In the rows, zero is written as 128.
The rows of Y fall into 4 groups, and each row is roughly a mix of its group's hidden directions.
Y (132 x 10):
[[111 130 155 138  92  99 160 122 110 160]
 [158 166 111 102 102 133 140 149 156 145]
 [119 147 171 107  86 128 148 112 147 139]
 [117 141 110 127 132  82 153 127 159  91]
 [167 146 109 160 103 160 149 137 140 139]
 [142 159 151 123  89 149 149 151 117 157]
 [126 113 152 144  92 130 155 140 112 175]
 [166 119 106 102 149 107 115 157 105 103]
 [124 102 111 114 184 122 136 145 102 109]
 [152  95 106 121 157 155 104 152 145 106]
 [152  83 143 156 124 123 121 121  93 155]
 [111 155 135 121  74 105 143 110 139 105]
 [103 135 124 111 147 179  92 133 127 107]
 [150 130 150 120  81  92 161 127 116 129]
 [114 146 140 166  84  91 137 129 139 136]
 [ 96 129 134 122 132  80 153 149  96 139]
 [148 145 120 133  81 108 160 129 137 162]
 [124 154 160  97 138 103 160 143 148 102]
 [125 112 139  89 150 170 105 104 110 119]
 [119 112  98 117 152 130 124  96 164  90]
 [132 121 140 101 188 147 127 144 105 125]
 [116 177 137 139 113 147 149 163 120 153]
 [105 130 119 169 153 119 173 107 122 115]
 [112 134 125 136 110 108 126 109 103 188]
 [127  89 122 125 169 113 120 101 115  93]
 [135 115  98 148 164 143  84 154 134 131]
 [119 136 128 127 126 138 108  89 169  85]
 [146 101 144 154 121 146  96  88 147 110]
 [163 101 111 159 136  89 122 132 100 119]
 [107 180 142 106 128 142  94 123 147 118]
 [133 167 155 105 115 168 109 121 153 119]
 [124 174 125 113 142 149 112 141 142  83]
 [144 107 102 130 128 170  82 125 135 111]
 [145 132 127 142 134 121  80 163 168 127]
 [129 119 106 182 117 110 137 108 108 158]
 [124 189 147 108 114 138 132 148 145 116]
 [101 135  89 141 120 137 108 141 170 155]
 [163 147 158 163 117 157 118 106 134 148]
 [132 179 124 101 132 132 143 149 164 109]
 [145  98  94 135 168 132 115 107 125  94]
 [131 127 143 123  66 104 154 143 133 137]
 [154 112  93 123 169 141 116 113 134  93]
 [136 155 151 104 108  87 133 140 146  94]
 [100 136 105 170 129 135 123  82 111 137]
 [ 92 138 148 151 124 152 133 112 143 176]
 [ 91 140 118 161  96  98 131 112 145 150]
 [127 144 142  96 113 105 160 130  99 167]
 [132 104 113 152 153 125 124 176 136  94]
 [105 110 125 135 114 169  98 109 117 167]
 [111 131 133  84 142 115 128 182 128 142]
 [ 94 114  98 142 139 137 129 179 143 143]
 [148 120 105 131 136 165  93 157 160 114]
 [128 169 149 130 111 149 138 158 129 171]
 [140 138 159 105 104 101 161 123 114 165]
 [127 115 118 175 120 165  90 128 144 136]
 [122 118 104 111 158  89 157 140 136  92]
 [116  96 118 168 134 156  90 145 136 114]
 [110 130 117 162 129 139 141  89 108 171]
 [138 130  94 124 133 104 170 164 110 149]
 [103 146 163 105 141 100 161 158 138 127]
 [124 161 137 105 148 131 136  95 108 173]
 [139 151 166 113 105  92 157 140 132 150]
 [126 148 135  72 145 150 127 152 142 105]
 [111 145 167 119 101 115 166 123 126 161]
 [108 134 141 125  99  94 161 146 111 165]
 [134 163 147 111  99  94 153 103 114 145]
 [114  69 131 124 129 138 118  98 112 154]
 [158 155 151  83 122 111 138 122 141  99]
 [106 135 115 131 142  94 146 158 152  85]
 [124  94 124  81 149 120 141 161 112 111]
 [163  98 109 146 137 161 106 161 115 131]
 [120 106  93 145 121 152  97  98 135  95]
 [102 140 137 146 100 125  84  93 148 120]
 [106  98 145 180 102 109 118 140 134 129]
 [129 113 117  84 120 141  77 147 133 113]
 [153 127 112 136 160 147 128 149  77 145]
 [116 132  95 174 133 152  91 131 138 111]
 [109  90 111 148 148 114 142 168 101 137]
 [142 106 138 102 173 150 109 116 128  93]
 [139 143 136 149  90 110 170 103 117 153]
 [110 161 133  86 120 112 162 154 136 145]
 [110 177 127 140  98 116 117 120 168 129]
 [144  70 100 142 152 116 139 131 113 120]
 [151 142 105 153 149  98  84 132 143 143]
 [132 153 135 162  89 148 121 104 155 152]
 [120 120 135 130 108 165 117  85 168 118]
 [109 161 147  88 133 134 138  92 120 155]
 [139 156 104  92 165 157 127 148 131 109]
 [105 185 145 116  98 116 127 121 136 146]
 [151 138 121 180  90 121 120 103 132 139]
 [126 160 120  91 144 135 153 173 144 134]
 [131  89 115 177 120 131 102  99 123 136]
 [127 132 152  78 114 119 113 162 147 105]
 [134 113 117 125 161 103 162  95  94 114]
 [124 161 173 151 112 131 145 121 117 165]
 [107 143 136 124  73 113 159 141 119 150]
 [151 126 107 181 105  97 121 127 119 147]
 [118 173 102  89 149 140 130 120 133 103]
 [142 143 135 146  73 153 146 125 117 156]
 [109 162  89 115 157 132 124 147 127  93]
 [142  95 112 156 155 152 106 106 129  95]
 [122 119 145 128 141 151  92 106 130  74]
 [103 141 123 164 122 126 148  76 124 150]
 [122 140  85  99 138 123 108 140 152  88]
 [113 129 104 115 176 128  90 145 141 104]
 [157 152 116 136 104 163 107 143 165 145]
 [103 164 135 131 105 147 117 116 177 141]
 [153 154 102  94 132 152 122 170 125 116]
 [122  96 143 141 100  85 143  93 135 139]
 [138 135 167 105 108 150 174 124 132 107]
 [110 146 137 114  92  94 149 150 126 165]
 [133  86 101 161 150 129 108 110 137 100]
 [119 138 168 122  80 109 141 111 133 156]
 [117  76 130 156 137 149 125 105 137 158]
 [131 123  96 158 148 164 101  92 128 131]
 [155 111 106 141 156 180 109 135 120 120]
 [142 114  79 165 157 122 118 132 124 106]
 [136 120 128 169 100 155 116  97 153 153]
 [134 155 137 130  84 115 163 142 129 165]
 [164  81 137 133 117 121 167 127 118 143]
 [117 149 169 100 150  94 142 134 115 104]
 [147 144 162  90  97 103 146 135 142 109]
 [120 103  90 162 136 161  99 110 121 128]
 [122 138 145 149 120  94 184 121 115 143]
 [134  95 124 183 117 135 109 135 110 154]
 [130 113 111 160 103 154 129  89 105 156]
 [150 163 125 139  78 132 141 120 150 153]
 [166 126  96 132 171 153 111 125 107 123]
 [112 136  82 117 164 149 116 133 146  97]
 [119 122 102 191 131 120 127 101 128 140]
 [119 133 109 104 167 146  97 166 136 108]
 [100 143 144 132  93 103 128 105 172 120]]

Which row in each list fits none of the groups? There is exactly one, and every other row fits one group, some only roughly.
    J748: [106  83 133 128 128 119 141  85 119  97]
    J180: [134 104 110 139 117  80 165 113 105 140]
    J328: [147 140 120  98 166 118 108 148 146  88]
    J207: [127 163 150 128  86 164 130 142 154 125]
    J434: [120 124 157 125  76 103 158 149 135 130]
    J424: [133 148 169 134  90 113 145 129 148 162]
    J294: [113 125 119  79 158 118 108 156 122 101]
    J750: [157 107  88 144 125 122 112  92 150 106]
    J277: [120 112  98 131 160 158 100 119  88 121]
    J934: [131 172 139 100 113 110 159 152 119 154]
    J31: [127 182 139 108 137 142 113 157 158 138]
 | J207
    J64: [143 111  95 178 150 152 137 132 109 121]
    J310: [162 101 131 175 107 106 130 122 120 151]
    J525: [112 108 127 162  83 110 133  95 142 143]
    J34: [144 130 140 174 101 156 127  99 129 156]
    J178: [117  80 123  97 155  96 109 131 125 114]
    J946: [112 123 148  99 163  97 165 125 108 142]
    J260: [129 117 123 124 140 148  72 112 157  99]
    J857: [105 128 115 169 104 108 140  83 133 132]
    J159: [105 152 154 114 118 148 165  91 121 150]
    J273: [115 165 176  98  98 133 129 132 135 123]
    J663: [133 115 152 136  97 101 170 112 108 155]
 | J946
    J709: [112 158 135  87 151 148 114 137 124  89]
    J497: [136 126 108 141 131  67 150 122 122 100]
    J541: [105 130 110 129 165 151  94 162 129 103]
    J469: [125 185  99 133  96 121 120 143 141 126]
    J87: [144  97  87 156 158 148 113 130 127 108]
    J535: [112 136 153 138 111 149 121  92 102 171]
    J893: [119 101 107  89 163 131 127 135 114  91]
    J697: [159 120 118 167 132 167 140 108 111 153]
    J864: [132 137 153  75 133 100 153 121 132 102]
    J333: [ 81 145 105 120 134 155 104 145 150 106]
    J88: [144 143 149  75 119 102 123 158 139 120]
    J405: [132 109  88 157 154 158 113 109 128 102]
    J476: [104 108  90 172 122  94 127 118 125 123]
    J480: [108 155 156 111  88 101 143 125 130 157]
    J414: [121 153 108  98 153 165 111 128 144  94]
 | J535
    J865: [ 95 166 137 148 128 115 159 129  91 142]
    J168: [117 142 121 103 181 147 109 148 122 102]
    J815: [136 132 127  84 129 168 123 128 151  89]
    J272: [118 142 154 151  86  94 154 114 149 130]
    J382: [124 146 158  98 108 139 137 114 117 179]
    J595: [145 123 128 143  71 116  94 120 146 140]
    J351: [143 130 116 136  89 161 113 103 168 118]
    J998: [138 146 138 137 116 108 132 177 121 174]
    J898: [ 98 142 109  82 153 149 127 141 144 103]
    J627: [136 109 155 148 103 103 160 122 108 166]
    J630: [110 107  80 165 127 100 110 126 130 140]
 | J627
    J361: [131 150 151 149 114 138 153 132  86 168]
    J494: [147 138 126 142 109 143 121  74 112 163]
    J860: [161 110  98 151 138 156  94 133 109 149]
    J884: [125 131 169 136 102 172 139  98 138 144]
    J301: [139 150 149 165 103 155 139 108 107 160]
    J69: [149 148 135 116  89  92 158 154 145 130]
    J9: [168 154 139 123 124 103 157 138  93 150]
    J906: [111 104 105 172 107  90 129 112 116 131]
    J772: [122 178 117 157  86 119 128 123 136 144]
    J507: [111 109 116 167 101 108 144 136 146 168]
    J740: [128 150 128 169  93 128 164 128 116 157]
 | J69
    J411: [141 112  98  96 164  95 151 121 112 114]
    J438: [ 97 132 113  88 167 110 129 151 121 106]
    J401: [149 116  85 138 150 166 111 110 112 111]
    J205: [129 194 114 131 111 147 128 134 145 139]
    J125: [138 102 134 156 116 167  90 104 143 142]
    J367: [116 109  90 129 161 146  89 141 124 103]
    J932: [142 169 128 103 148 120 113 171 151 116]
    J409: [126 120  94 139 164 153 119 174 120 120]
    J914: [146 132 166  93 127 138 159 166 117 139]
    J994: [101 172 150 109 138 137 156 152 142 149]
    J280: [137 115 171 133  99 117 127 104  92 155]
 | J994
    J809: [117 153 147  72 112 133 133 100 132 110]
    J511: [140  80 143 161 115 151  99 112 130 140]
    J852: [153 108 158 111 115  77 148 135 117 140]
    J254: [111 140 116 116 163  95 128 175 113 146]
    J674: [138 113 140 118 149 185 113  96 140 119]
    J236: [ 90 135 143 139 129 109 164 114 108 168]
    J922: [142 180 141 133 105 122 145 159 151 143]
    J587: [113 140  97  99 163 125 144 159 147 100]
    J75: [106 158 131  80 138 145 133 147 156 107]
    J927: [127 152 136  87 150 167 117 147 136  99]
    J80: [135 122 149 107 110  87 153  84 121 132]
    J450: [102 145 113 100 157  85 120 144 130 100]
 | J852
    J406: [126 120 125 146 137 175  87 139 161 118]
    J590: [127 160 158  87 131  87 143 124 137 121]
    J130: [144 111 125 129 111  95 181 125 109 152]
    J454: [107 139 170 104 106 111 170 126 140 122]
    J20: [137 152 146 117  82 104 153 103 134 153]
    J83: [126 133 112 122 174 113 130 136 140  75]
    J134: [131 143 128  72 151 118 139 126 113  91]
    J235: [115 130 145 124 126 109 190 121 116 100]
    J183: [119 127 118 148  86  78 140 151 132 139]
    J767: [135 173 145 108 103 160 107 148 144 142]
 | J767
    J670: [102 167 107 113 113  79 133 133 126 142]
    J965: [131 117 125  91 133  84 128 151 141  89]
    J643: [104 104 111 179  96 120 137 105 131 124]
    J441: [ 92 117  97 132 136 159  95 102 146 117]
    J243: [103 144 111  92 125  92 169 129 123 145]
    J446: [118 157 114 174 108 123 144  89 140 139]
    J453: [111 116 118 178 134 162 140 113 114 157]
    J219: [130 150 159  84 125 153 140 157 154 130]
    J201: [116  70 147 129 151 107 123 111 111 113]
    J150: [126 195 129 103 124 135 143 142 127 140]
    J320: [126 113 158 105 142 119 149 181 108 139]
    J225: [106  85 106 118 162 120 113 107 141 102]
    J622: [108 142 167  91 111 111 144 153 125 154]
    J958: [131 116 131 157  83 116 154 122 105 162]
    J546: [123  82 154 115 165 136 106 124 121 102]
 | J446
    J461: [105 118 129 169  90 137 150  94 126 143]
    J2: [123 157 123 109 160 130  94 149 149  91]
    J85: [126 107 162  82 132 129 147 168 127 130]
    J58: [146  99  98 176 123 146 123 122 128  99]
    J274: [110 121 112 161 129 163  82 106 122 119]
    J966: [128 124 150 155  83 111 159 124 121 162]
    J921: [123 147 144 102 134 165 116 159 168 114]
    J653: [133  99 101 132 172 150 117 161 126 106]
    J677: [100 131 157 104 136 104 159 142  92 149]
    J40: [133 160 105 121 139 162  95 153 157 115]
    J756: [121 188 129  91 122 146 135 139 137 133]
    J319: [134 133 127  90 178 135 111 156 142 109]
 | J2
    J742: [125 124 156 148  75 138 131 130 142 164]
    J84: [154  94 136 176 121 104 132 120 116 153]
    J849: [108 120 123 111 172 165  96 130 121 107]
    J620: [106 108 102 176 126 118 151 109 103 139]
    J632: [111 142 142 127  82 147 151 143 129 170]
    J407: [138 123  94 141 168  97 112 127  96 106]
    J753: [115 173 133 107 126 160 122 154 159 147]
    J658: [137 162 121 151 119 169 109  89 141 124]
    J755: [121 170 127 141  80 152 133 107 146 134]
    J270: [121 163 173 134 102 146 137 119 152 153]
    J609: [159 139 146  90 151 114 134 169 121 109]
    J751: [ 85 165 152 128 129  90 139 140 129 142]
 | J849
